In the data rows, the value 500 means zero.
Here are some rows, each followed by its group. Groups can overlap.
488,436,581,320,384,659,710,296,484,177,313,540,588,540,420,285,531,541,594,671,434,489,634,606,380,536,587,476,744,430,296,439 0
588,626,402,565,526,564,424,483,574,520,493,431,499,631,494,254,565,507,439,573,537,473,321,663,515,590,439,545,459,594,299,599 1
404,379,604,658,555,330,263,387,188,394,739,574,526,544,611,625,173,625,385,669,433,613,214,418,461,292,305,323,281,450,556,640 2
534,527,597,280,492,572,402,458,548,550,539,214,444,591,571,346,613,315,585,225,473,342,496,565,658,444,581,529,259,424,278,224 1
715,496,569,286,581,159,547,749,453,465,586,194,498,444,699,479,611,607,377,403,415,549,660,175,619,706,700,422,363,431,414,433 3
683,629,403,520,600,391,692,469,428,429,523,628,552,344,547,600,604,707,650,642,522,674,665,622,460,497,264,450,558,541,606,521 0
500,863,266,280,271,526,518,348,677,525,461,182,294,630,322,361,594,307,471,349,543,191,327,529,580,412,421,640,642,594,345,224 1
645,556,715,415,795,720,306,697,376,623,680,632,689,469,598,703,454,279,112,708,735,460,388,656,408,579,702,601,457,628,410,749 2
618,658,605,645,571,723,578,617,650,520,523,458,691,780,402,494,680,303,685,587,593,570,675,708,645,667,643,520,601,540,489,486 1
572,505,358,538,441,357,581,763,413,372,675,425,501,462,579,515,432,461,640,736,262,608,717,677,409,705,645,324,588,444,625,615 0
502,668,498,460,490,707,538,308,629,572,457,497,283,539,569,428,615,397,524,234,440,242,337,661,492,463,417,562,480,586,391,525 1
731,617,590,493,481,364,415,495,547,460,580,399,431,311,388,513,632,304,526,212,498,441,618,328,464,500,441,396,363,586,630,215 4
626,251,395,593,454,367,675,445,565,440,411,605,460,475,389,582,404,681,621,461,223,580,475,568,317,570,578,412,611,297,586,446 0
476,277,524,397,486,596,240,480,344,671,558,510,291,489,499,623,328,546,333,522,496,521,473,463,304,569,415,438,263,478,438,612 2
618,384,427,474,583,553,261,319,168,706,378,225,292,489,561,508,211,397,102,522,715,109,232,554,147,306,481,457,548,424,331,584 2
497,312,396,625,567,495,164,296,378,377,621,590,553,563,242,604,225,400,129,515,657,460,240,329,313,290,397,293,272,416,513,625 2
260,445,232,522,307,367,496,447,201,381,368,508,601,597,384,439,405,371,545,642,561,519,621,612,534,430,512,488,508,310,522,354 0
598,545,694,459,480,685,457,496,493,688,457,303,457,483,434,390,576,316,654,518,238,173,341,567,631,509,299,486,603,446,272,247 1
616,489,393,842,637,486,748,508,605,402,775,655,490,502,224,622,213,322,606,517,227,654,608,467,606,469,645,323,541,578,826,527 4
383,425,599,757,347,328,223,637,381,424,617,667,284,319,262,665,340,268,627,249,255,516,459,348,635,525,419,327,145,282,528,216 4
433,423,319,300,298,369,516,575,328,266,241,421,342,484,556,406,211,465,577,603,447,705,525,308,149,456,479,673,603,257,608,479 0
509,459,290,346,453,564,634,746,639,405,470,330,624,581,226,295,549,647,627,622,469,578,623,549,619,580,511,626,662,432,434,216 0
479,465,377,463,429,315,674,438,637,298,200,324,651,512,505,476,352,538,552,678,454,509,671,461,388,577,535,528,649,476,607,551 0
376,282,579,467,188,535,547,436,545,464,492,489,522,447,580,633,347,461,397,531,580,447,454,423,465,502,312,549,505,540,412,636 2
487,540,512,514,305,553,682,463,564,663,562,372,422,676,265,505,711,647,637,554,272,507,683,592,630,612,610,627,634,604,621,450 1
465,602,570,650,517,351,343,472,664,251,694,642,667,492,415,598,192,590,593,488,420,623,525,514,591,452,505,392,554,289,813,212 4
620,403,242,615,463,406,526,650,512,583,571,425,626,320,297,489,497,436,516,200,436,522,569,471,629,500,596,334,438,552,646,347 4
675,530,660,683,691,759,333,710,529,650,635,573,326,500,652,640,497,724,378,431,597,794,671,558,537,536,813,452,518,524,630,565 3
604,258,782,488,640,526,320,303,207,466,638,813,697,543,656,785,519,705,395,644,642,552,367,549,372,425,572,527,424,708,387,656 2
464,510,483,417,397,325,654,515,543,435,470,386,582,323,689,433,385,697,658,563,267,448,678,630,307,585,784,714,669,449,588,543 0
693,609,649,750,510,739,204,487,508,657,660,500,307,613,403,605,708,466,485,328,686,437,381,490,574,535,588,213,356,648,699,449 4
413,307,664,467,707,676,235,633,403,733,579,646,730,568,698,718,333,326,109,613,753,584,347,692,285,487,393,617,415,656,328,794 2
467,490,241,296,220,374,538,415,361,278,583,374,535,493,503,282,546,424,631,560,460,587,593,540,313,466,630,596,629,603,599,483 0
400,381,475,708,386,564,577,443,426,556,479,418,512,320,429,461,399,432,548,350,446,500,540,340,298,526,428,158,424,221,607,430 0
260,286,586,528,512,339,458,517,146,525,384,654,735,524,567,713,170,649,534,768,772,679,380,577,291,516,482,680,596,754,443,768 2
545,715,559,399,510,677,698,315,759,621,326,573,570,662,421,260,680,607,617,596,453,404,414,596,664,636,441,665,592,602,438,542 1
352,521,421,249,608,699,543,343,610,729,341,432,598,337,479,456,569,318,604,617,581,326,538,468,291,602,295,545,596,489,338,549 0
532,504,475,245,426,485,678,470,387,577,398,506,645,536,616,411,561,460,573,457,432,595,644,488,651,461,644,711,622,267,486,536 0
435,306,435,418,426,457,609,486,540,336,238,435,745,483,676,261,321,706,599,643,376,524,691,634,488,464,436,678,760,349,647,489 0
495,501,428,354,518,462,542,778,410,470,466,443,509,591,626,371,588,532,520,506,716,657,690,593,430,643,431,422,637,442,558,556 0
206,551,502,538,484,488,658,636,634,435,423,347,417,651,540,387,596,449,558,499,436,411,600,468,331,444,441,416,547,311,455,381 1
525,464,577,447,609,626,519,353,561,584,454,537,711,324,522,618,230,686,491,616,627,441,545,680,182,528,284,571,524,428,556,665 2
481,535,407,791,336,489,479,473,427,220,699,629,343,568,397,718,560,496,529,428,669,467,232,314,737,710,590,390,603,413,675,234 4
234,415,669,503,541,446,757,597,504,659,463,555,651,655,591,535,172,574,689,619,477,506,634,423,380,292,295,412,577,568,562,609 0
237,422,385,289,553,491,693,329,420,388,223,551,805,728,603,268,328,575,687,678,428,675,719,523,291,643,437,642,650,509,748,567 0
570,771,697,478,291,583,600,298,831,601,141,626,415,674,261,397,736,304,525,481,583,378,210,733,658,577,420,641,597,713,246,563 1
407,654,345,432,270,447,531,288,474,530,458,386,225,473,304,467,596,311,381,236,539,236,242,177,361,251,517,521,518,334,287,345 1
653,397,600,802,626,341,474,632,674,695,749,683,281,532,484,671,584,367,641,341,531,700,550,552,693,781,652,647,518,519,642,496 4
798,414,524,409,623,459,428,672,457,515,581,524,491,672,706,514,535,313,356,467,686,555,703,451,651,451,702,586,474,512,539,539 3
474,624,385,442,504,686,630,617,639,479,491,492,262,655,557,256,535,595,640,568,514,424,660,672,505,268,605,537,627,501,426,536 0
592,615,603,465,448,709,631,545,763,491,499,569,532,584,230,550,692,700,543,533,520,422,478,644,617,565,463,525,727,587,498,520 1
353,500,683,305,640,568,333,363,440,736,560,541,545,635,280,592,511,698,245,600,713,550,321,621,174,270,432,591,486,541,329,697 2
357,273,826,241,508,571,303,465,612,537,372,540,589,339,585,745,451,731,394,762,816,563,371,589,322,325,278,570,424,662,572,793 2
773,578,580,710,568,387,213,523,519,516,750,697,255,310,139,671,220,333,485,214,544,526,525,386,558,705,597,412,488,268,782,253 4
428,264,340,396,587,349,337,696,341,524,565,334,485,353,639,298,404,269,338,196,432,673,637,267,556,468,570,151,454,554,286,494 3
391,309,485,533,386,504,608,318,648,224,544,419,656,283,186,369,380,588,684,613,204,418,673,577,545,443,676,533,595,276,445,453 0
504,275,253,403,456,324,607,635,367,256,351,232,492,477,513,268,566,471,715,534,422,526,635,502,387,280,544,436,511,322,277,307 0
621,216,773,725,725,337,362,622,325,693,659,661,565,317,710,725,444,471,325,586,627,599,366,598,148,246,443,514,537,697,580,712 2
401,425,285,353,452,326,584,603,180,460,461,467,517,632,613,312,485,550,575,722,398,760,643,592,430,263,536,415,735,521,562,365 0
638,511,488,471,562,329,592,880,640,467,564,532,375,523,750,265,604,613,645,543,461,763,700,523,638,472,659,320,627,437,450,479 3
705,591,539,469,649,485,442,910,605,721,642,457,644,363,590,321,646,714,441,542,575,818,712,560,736,225,621,282,452,659,559,669 3
482,446,642,531,705,690,355,581,438,622,656,625,646,553,614,706,457,660,73,678,664,607,446,653,528,431,684,594,468,704,573,744 2
372,794,531,482,415,693,444,388,647,207,232,487,214,559,511,462,678,445,333,463,281,350,216,301,566,536,242,437,494,407,427,478 1
571,414,174,441,287,513,632,438,503,251,342,207,550,549,647,406,396,590,581,523,402,554,520,548,303,532,421,324,607,352,490,427 0
340,609,278,494,494,635,434,269,533,617,220,269,441,535,614,502,556,631,368,537,300,513,217,629,276,255,500,502,493,325,281,543 2
542,419,653,574,489,435,223,293,338,660,645,618,521,473,595,748,190,546,226,669,574,217,198,412,344,495,281,609,139,601,273,747 2
385,288,494,502,660,563,664,622,482,439,466,516,502,318,496,597,502,583,778,640,524,602,642,501,163,414,490,471,607,427,517,688 0
167,700,525,256,391,492,652,588,356,391,331,609,780,640,419,233,611,555,724,729,421,624,608,706,299,515,606,669,754,593,426,427 0
290,210,442,466,462,405,514,667,462,181,494,381,616,573,524,575,418,474,654,565,273,366,573,567,314,695,437,396,587,536,441,523 0
536,584,635,735,482,380,342,551,421,242,682,649,571,441,558,541,487,238,480,168,634,647,570,199,600,519,524,530,259,244,593,252 4
507,297,672,479,463,484,362,284,558,575,266,518,635,450,374,577,537,416,234,590,416,227,352,467,382,585,271,350,339,722,297,659 2
258,250,610,485,615,323,384,358,457,322,570,471,680,493,638,618,279,627,346,522,466,216,430,503,174,275,488,138,442,320,474,712 2
370,474,662,694,580,637,503,511,189,665,540,458,460,673,420,699,142,303,298,434,781,494,433,478,296,434,508,559,118,731,549,343 2
235,256,595,401,197,497,631,304,325,228,295,597,385,609,244,233,189,656,652,621,406,634,610,597,336,559,329,625,655,484,324,652 0
431,598,422,560,465,280,541,434,424,535,498,462,713,312,470,513,357,476,588,746,548,608,687,400,494,481,480,340,704,299,535,611 0
574,427,806,575,636,774,413,562,166,625,623,568,533,291,550,714,520,653,234,663,584,712,547,617,506,338,447,517,449,567,279,834 2
510,809,568,650,574,639,516,685,736,599,721,666,421,401,283,696,662,449,586,424,299,607,590,447,737,685,587,514,577,572,633,412 4
634,786,589,536,396,805,696,468,889,670,456,528,424,840,468,278,828,560,494,550,268,365,328,712,836,627,512,667,624,715,294,241 1
531,426,286,288,386,359,610,545,633,335,445,379,461,229,392,365,457,552,516,631,425,357,465,520,243,583,576,301,610,392,727,412 0
768,637,542,404,514,756,539,578,414,566,219,475,262,495,362,475,669,430,389,362,571,573,411,465,515,301,419,431,436,506,412,542 1
628,812,519,415,511,676,553,609,695,676,607,492,454,581,566,619,547,568,484,504,654,334,490,670,602,419,303,612,563,528,421,587 1
419,647,665,527,778,352,499,581,475,684,498,569,572,460,575,697,334,541,234,663,618,501,435,543,535,727,427,507,409,731,425,759 2
758,622,506,486,573,540,694,700,634,591,512,579,442,594,761,376,717,490,586,493,545,781,702,703,730,637,595,509,602,468,663,425 0
388,653,469,449,447,734,634,352,566,436,450,428,706,560,469,257,635,743,441,580,577,528,536,683,576,520,470,591,580,289,543,457 1
542,768,280,413,281,681,302,319,465,615,220,486,464,457,470,261,651,715,474,355,272,228,469,532,526,488,328,325,278,627,376,378 1
460,598,507,614,445,458,304,392,477,490,447,456,280,395,248,455,569,478,379,195,415,429,353,506,557,259,410,454,424,297,598,532 1
638,607,753,304,508,676,618,343,669,548,195,389,524,656,535,464,482,467,402,430,517,121,472,636,606,447,427,472,406,545,542,440 1
533,513,449,275,493,531,438,396,98,403,499,372,603,336,383,270,396,461,601,712,440,516,657,401,424,650,645,426,580,269,479,450 0
621,551,500,688,539,331,202,412,535,429,736,609,574,469,529,661,434,489,555,514,458,583,447,513,649,595,664,689,412,481,786,607 4
485,276,700,443,466,339,419,299,383,432,536,432,626,294,638,530,376,561,378,657,733,504,506,504,165,526,289,401,460,449,307,637 2
460,459,241,514,675,469,544,486,514,543,581,524,640,579,680,594,327,532,693,589,548,557,556,471,589,505,672,616,583,649,742,523 4
518,269,531,382,437,466,595,564,336,388,482,623,408,461,623,397,376,515,667,600,598,561,645,600,308,513,631,543,647,274,414,561 0
589,407,456,390,406,480,619,616,470,460,512,332,734,318,746,272,588,646,650,593,670,624,709,476,620,405,538,564,545,283,685,436 0
225,364,376,327,611,698,689,588,566,367,471,532,521,787,288,286,505,527,620,561,433,377,626,491,505,521,418,412,527,598,528,360 0
412,296,230,699,566,389,297,327,286,211,641,485,286,386,290,557,238,327,289,228,267,651,530,302,453,385,441,458,298,269,649,247 4
553,674,673,544,506,652,593,478,582,736,394,695,583,681,678,750,712,567,431,660,711,497,357,785,603,433,410,661,671,672,367,631 2
561,696,412,420,446,578,627,369,688,656,365,412,441,632,446,454,656,328,538,343,281,165,273,373,477,433,414,688,436,458,416,427 1
605,625,559,570,669,348,671,657,640,520,642,646,646,314,634,719,593,679,685,641,652,618,582,439,516,569,757,666,494,602,914,631 4
445,426,406,673,571,355,359,362,222,624,629,580,433,304,290,747,347,613,439,457,622,464,510,349,590,448,449,327,431,548,704,392 4
613,245,703,696,526,400,232,501,587,467,708,626,285,282,569,688,373,449,629,356,440,492,499,567,608,425,446,536,293,660,656,494 4
626,251,175,665,438,338,213,330,348,514,644,590,276,384,240,675,450,289,489,259,434,370,350,350,400,630,498,483,299,427,772,350 4
584,395,760,484,719,371,357,670,496,572,652,724,733,377,609,656,592,639,482,696,709,454,578,549,681,602,437,646,474,651,563,742 2
607,282,271,250,443,655,512,453,471,425,436,454,509,447,507,270,627,474,513,352,398,295,642,422,510,531,663,511,502,445,274,505 1
342,422,277,373,460,265,441,332,488,503,580,330,443,608,309,561,323,641,123,498,624,529,446,585,446,523,451,452,479,258,290,553 2
435,277,537,775,647,305,683,587,520,229,598,661,631,490,481,517,401,582,795,661,407,431,668,573,616,639,593,422,582,441,673,497 4
582,629,384,264,491,610,480,466,618,509,347,305,309,765,488,372,678,456,421,389,475,428,251,519,482,597,442,602,570,487,301,271 1
587,566,323,385,397,529,667,707,465,450,341,263,570,492,643,418,621,638,582,533,539,680,687,320,625,576,530,572,624,463,283,469 3
567,304,261,426,393,392,647,624,348,267,396,530,635,612,567,401,347,571,688,657,507,700,740,483,209,563,620,513,764,622,503,581 0
460,407,300,478,479,467,577,519,335,127,391,321,534,471,542,286,188,585,636,414,395,555,591,312,289,432,251,497,528,301,320,493 0
462,271,703,659,455,301,444,337,415,508,604,489,551,340,412,607,330,444,516,393,469,424,488,221,562,454,407,192,362,413,633,544 4
532,479,498,381,655,494,695,710,541,563,436,595,736,299,764,524,505,541,683,450,704,298,635,709,160,513,467,666,761,450,698,559 0
476,255,757,564,662,339,91,443,295,525,659,712,700,350,599,760,343,656,80,746,615,549,294,651,331,450,284,479,538,541,429,757 2
618,655,568,579,513,646,723,319,529,465,299,496,787,404,568,400,549,574,784,669,430,651,648,651,448,566,676,463,628,299,561,498 0
607,285,410,704,521,328,190,498,522,636,802,736,257,492,415,696,243,302,565,237,627,653,403,442,552,428,306,591,310,580,703,446 4
355,685,690,485,567,637,583,619,506,583,603,542,662,623,554,605,508,660,615,691,664,526,610,568,440,525,570,811,601,741,532,665 2
250,553,241,417,348,576,438,666,502,434,343,178,529,535,595,293,449,630,410,471,558,361,370,310,535,454,407,560,435,674,418,574 2
554,748,666,475,667,466,523,321,738,681,343,656,522,495,457,583,742,461,453,582,395,330,273,755,719,593,607,577,601,749,254,795 1
718,519,555,487,689,571,632,497,558,612,430,440,439,509,474,371,543,609,629,716,603,771,651,494,613,580,595,520,683,468,443,530 0
472,398,205,404,342,330,497,667,537,218,337,149,545,338,551,269,583,645,506,575,466,488,662,312,561,505,557,447,476,422,277,525 3
535,534,400,390,624,651,567,608,752,650,499,472,214,346,452,514,582,326,485,504,406,495,176,396,480,642,629,547,251,299,467,351 1
632,627,399,700,448,489,389,489,507,461,738,491,282,350,333,694,424,291,532,298,239,635,460,303,616,637,626,516,289,280,523,400 4
498,530,625,549,422,341,195,727,467,464,507,419,395,309,512,581,191,450,440,385,544,363,557,406,614,477,514,431,373,276,609,588 3
625,538,282,385,264,449,553,324,411,565,333,431,424,424,255,512,574,612,576,343,596,592,563,317,512,548,427,423,558,663,652,347 0
417,375,500,444,567,542,495,461,324,576,497,406,549,254,247,428,423,470,525,584,699,362,452,460,172,293,286,559,609,466,526,551 2
333,430,468,437,390,323,739,569,529,340,441,406,786,403,474,262,403,696,773,760,183,659,720,552,155,429,715,441,616,329,675,528 0
539,604,601,747,492,711,480,472,752,638,645,469,293,595,445,531,674,566,493,249,501,437,404,647,664,527,575,213,514,478,584,464 1
605,330,491,518,706,494,388,867,99,538,414,272,406,625,751,227,601,441,492,530,584,576,671,406,544,586,759,527,551,393,360,496 3
803,605,658,779,658,333,298,620,472,689,786,797,410,569,399,757,453,289,527,238,442,792,426,392,642,775,615,534,391,608,800,465 4
559,548,414,710,506,736,690,318,639,554,607,571,387,858,378,385,504,585,622,426,425,359,500,452,641,505,432,607,486,517,613,420 1
572,638,303,487,588,346,583,675,472,535,490,590,223,599,740,393,654,640,651,561,715,608,723,685,582,813,568,443,593,651,603,583 0
463,497,198,454,478,569,637,572,556,458,474,449,649,288,499,269,753,550,563,592,421,404,635,599,647,457,674,598,664,506,419,330 1
379,676,187,517,373,593,494,325,640,558,547,552,422,678,207,438,692,280,508,383,603,287,196,399,527,518,252,233,514,501,545,492 1
504,684,272,519,351,487,656,299,325,413,200,559,253,425,246,254,697,582,484,557,293,345,294,550,722,219,521,478,681,550,289,228 1
479,298,341,550,458,292,493,600,540,208,356,308,596,222,495,272,458,452,618,510,417,561,625,362,306,500,507,427,590,555,526,441 0
619,540,646,541,590,646,608,633,492,753,564,666,600,720,507,563,625,539,618,583,322,517,396,490,517,669,508,618,559,604,245,618 1
395,663,358,279,207,558,587,492,634,534,270,0,256,455,513,265,627,612,387,328,282,230,218,413,676,646,419,684,155,294,302,240 1
289,283,244,375,522,330,723,543,487,251,407,562,522,661,720,267,375,327,685,673,536,675,696,513,312,810,271,537,823,650,547,596 0
394,414,675,443,606,351,442,542,478,522,528,610,496,593,520,598,431,521,404,356,725,463,465,427,406,509,533,474,107,611,279,528 2
487,567,509,797,673,357,429,722,517,362,667,668,259,533,586,607,533,610,518,571,625,668,621,677,615,591,550,577,397,287,764,579 4
690,600,617,509,588,682,223,337,583,597,553,477,556,294,401,545,385,438,121,575,626,226,306,568,304,522,240,614,353,754,415,619 2
384,775,496,388,461,660,553,339,739,364,222,487,524,332,264,551,622,516,249,369,620,389,322,566,559,268,268,411,364,600,272,555 1
639,626,454,473,361,323,354,519,408,636,472,673,433,509,400,433,681,560,413,377,297,550,450,248,587,281,262,343,303,621,506,495 1
399,762,421,411,406,752,470,333,610,644,344,580,716,509,446,605,667,338,415,570,543,218,510,611,633,562,287,557,378,476,279,595 1
260,420,491,288,413,480,703,496,509,192,376,175,654,440,614,260,479,473,531,691,272,529,616,493,279,565,344,633,570,301,499,487 0
333,271,289,686,506,343,665,558,501,473,583,533,546,595,638,623,400,293,612,665,502,683,691,564,468,648,449,555,688,325,536,470 0
272,436,446,625,370,297,242,454,466,521,641,568,509,584,571,496,580,461,381,330,277,350,322,450,592,261,503,167,294,395,534,351 4
475,553,422,556,482,285,456,326,360,508,641,473,288,523,517,556,350,489,563,445,291,571,508,491,565,295,448,441,454,313,704,425 4
424,427,473,635,601,634,390,345,634,379,628,575,509,488,441,417,372,348,463,532,386,625,391,429,506,583,434,362,230,620,387,630 4
656,641,550,833,393,580,536,318,630,751,680,591,516,258,202,748,459,464,650,337,432,583,458,536,654,401,689,535,559,547,838,434 4
418,685,422,470,77,346,488,367,718,374,357,258,500,613,393,456,608,331,93,352,500,329,235,435,439,563,411,230,551,423,420,431 1
494,768,528,470,586,567,574,374,623,634,480,445,252,641,478,392,612,547,573,496,211,380,532,426,603,783,581,551,588,637,322,498 1
361,512,483,686,686,529,515,492,320,506,718,723,495,500,590,675,418,498,656,514,279,535,497,495,610,489,660,526,277,400,731,519 4
547,557,599,784,642,432,216,657,543,635,724,712,562,538,495,721,531,673,459,646,664,430,514,567,515,569,424,585,285,603,549,717 2
710,515,677,248,718,795,616,458,651,600,566,606,642,591,594,615,705,622,460,649,515,652,698,601,605,454,591,692,526,784,328,708 2
582,313,798,459,548,489,200,548,127,676,555,385,626,469,608,654,305,313,136,699,704,492,300,580,382,305,290,541,293,581,365,685 2
447,561,725,280,629,568,482,665,527,696,419,487,708,620,665,638,546,642,518,686,737,794,732,571,368,486,560,544,677,586,581,757 2
653,437,313,493,591,361,448,500,332,580,330,262,415,338,217,470,635,634,337,493,454,409,570,437,562,248,398,551,288,531,276,553 2
237,432,520,219,520,484,444,301,487,555,265,295,284,321,559,413,526,527,633,234,525,413,354,643,565,444,410,502,615,422,446,187 1
406,297,541,579,437,348,368,602,303,429,605,487,543,327,441,578,484,449,504,503,513,469,452,287,274,535,294,373,403,437,529,600 2
578,200,752,559,764,686,436,552,560,648,497,627,712,565,627,745,401,446,339,705,751,248,397,669,439,517,363,774,571,578,568,864 2
187,575,541,452,396,600,586,301,616,452,204,331,249,436,343,221,610,163,365,360,419,324,356,611,639,495,166,554,356,642,345,206 1
Which group is second nearest to each row below, going by the average distance to the group's rows?
402,580,602,87,335,467,528,546,607,562,382,543,599,601,449,461,651,488,570,674,459,545,651,534,489,416,448,304,613,518,454,441 -> 1
Which group is nearest to each row below, going by the distance to the centre of the group?
534,572,475,514,692,347,550,830,534,620,517,552,640,600,762,504,635,600,381,538,528,753,693,470,588,524,805,408,232,774,632,657 -> 3
Which group is second nearest to each row below, going by the distance to the group's nearest row?
489,569,560,412,403,710,423,728,380,607,452,382,366,563,508,475,632,308,379,222,274,513,586,206,667,394,544,297,513,537,436,540 -> 3
222,695,436,685,590,733,464,347,660,590,642,746,310,321,378,671,592,413,551,395,648,383,284,479,701,505,421,405,430,697,415,355 -> 4
600,656,549,304,257,729,531,393,573,651,198,414,657,620,251,462,626,458,387,355,414,44,323,406,517,401,391,602,256,434,355,198 -> 2
537,444,403,413,568,516,593,746,213,218,358,441,585,499,813,449,403,618,550,595,608,624,749,573,486,527,620,316,714,602,496,229 -> 3
144,703,288,266,592,566,745,570,556,222,417,386,658,637,566,268,592,641,726,703,320,552,649,476,417,629,564,707,797,454,559,562 -> 1
410,281,439,539,393,327,707,365,151,195,426,352,497,310,404,274,367,568,686,544,315,597,598,599,478,487,502,522,709,315,542,426 -> 4
241,425,265,377,497,371,729,439,673,315,448,474,553,544,438,627,329,644,592,629,252,494,694,493,363,350,437,514,671,437,522,387 -> 1
720,766,590,515,515,844,628,301,780,766,261,553,566,673,285,499,750,326,526,457,436,342,354,551,764,648,614,757,648,578,288,471 -> 2
814,613,405,395,565,354,475,726,614,520,625,446,813,654,790,276,592,651,621,520,455,733,691,578,645,559,787,439,579,280,161,514 -> 0
534,546,615,756,558,239,356,861,488,495,801,597,514,518,548,724,634,304,667,403,522,694,691,297,738,692,717,543,561,494,810,419 -> 3
Which group is nearest to each row below, going by the average distance to the group's rows?
667,584,504,729,680,306,706,628,530,335,446,509,633,477,689,436,518,691,646,725,608,600,573,515,493,423,412,685,685,630,524,579 -> 0
549,689,400,736,367,335,469,318,392,358,746,593,275,357,597,477,506,502,568,361,693,545,487,408,701,596,552,377,434,307,736,389 -> 4
496,543,536,405,681,567,761,738,486,697,553,630,596,644,819,588,555,820,586,527,645,706,725,607,665,507,703,462,638,640,625,533 -> 3
292,257,639,538,539,338,358,287,199,607,597,650,680,363,464,676,415,369,433,601,640,491,314,458,202,452,420,471,513,548,425,669 -> 2
550,406,512,553,407,350,557,325,166,484,613,539,567,476,365,473,316,318,604,669,297,426,560,515,298,747,496,459,558,258,531,418 -> 0
267,519,832,533,705,728,340,678,416,676,515,566,667,460,764,679,554,542,452,613,780,625,455,587,431,436,259,584,537,848,457,818 -> 2
596,539,401,285,600,327,441,740,383,375,611,441,232,393,767,496,526,422,518,476,432,724,645,293,467,634,585,530,174,440,427,615 -> 3
441,425,512,289,363,577,359,384,361,274,564,514,430,319,592,483,404,309,252,497,606,347,363,480,463,212,219,639,150,708,417,553 -> 2
Which group is second nearest to each row below, going by the distance to the centre of the group?
469,285,643,595,461,518,367,413,645,556,566,524,267,570,612,549,608,281,474,354,632,634,212,448,559,572,618,631,332,607,634,359 -> 1
593,362,624,659,609,218,498,668,401,558,662,785,452,594,677,681,346,703,530,521,589,601,498,462,602,654,563,712,425,412,699,646 -> 2
529,579,558,397,646,580,504,573,588,551,468,496,280,610,628,525,575,490,336,540,629,473,585,348,562,417,704,608,358,250,425,610 -> 1
559,633,499,546,311,357,495,302,517,643,482,401,448,350,290,549,626,482,468,209,507,412,423,385,607,190,497,420,455,606,526,418 -> 4
600,652,725,392,379,740,643,304,773,723,592,405,366,688,551,486,756,450,590,384,685,38,116,536,486,436,516,531,447,632,264,411 -> 2
Which other group has its centre nearest to the centre of group 3?
0
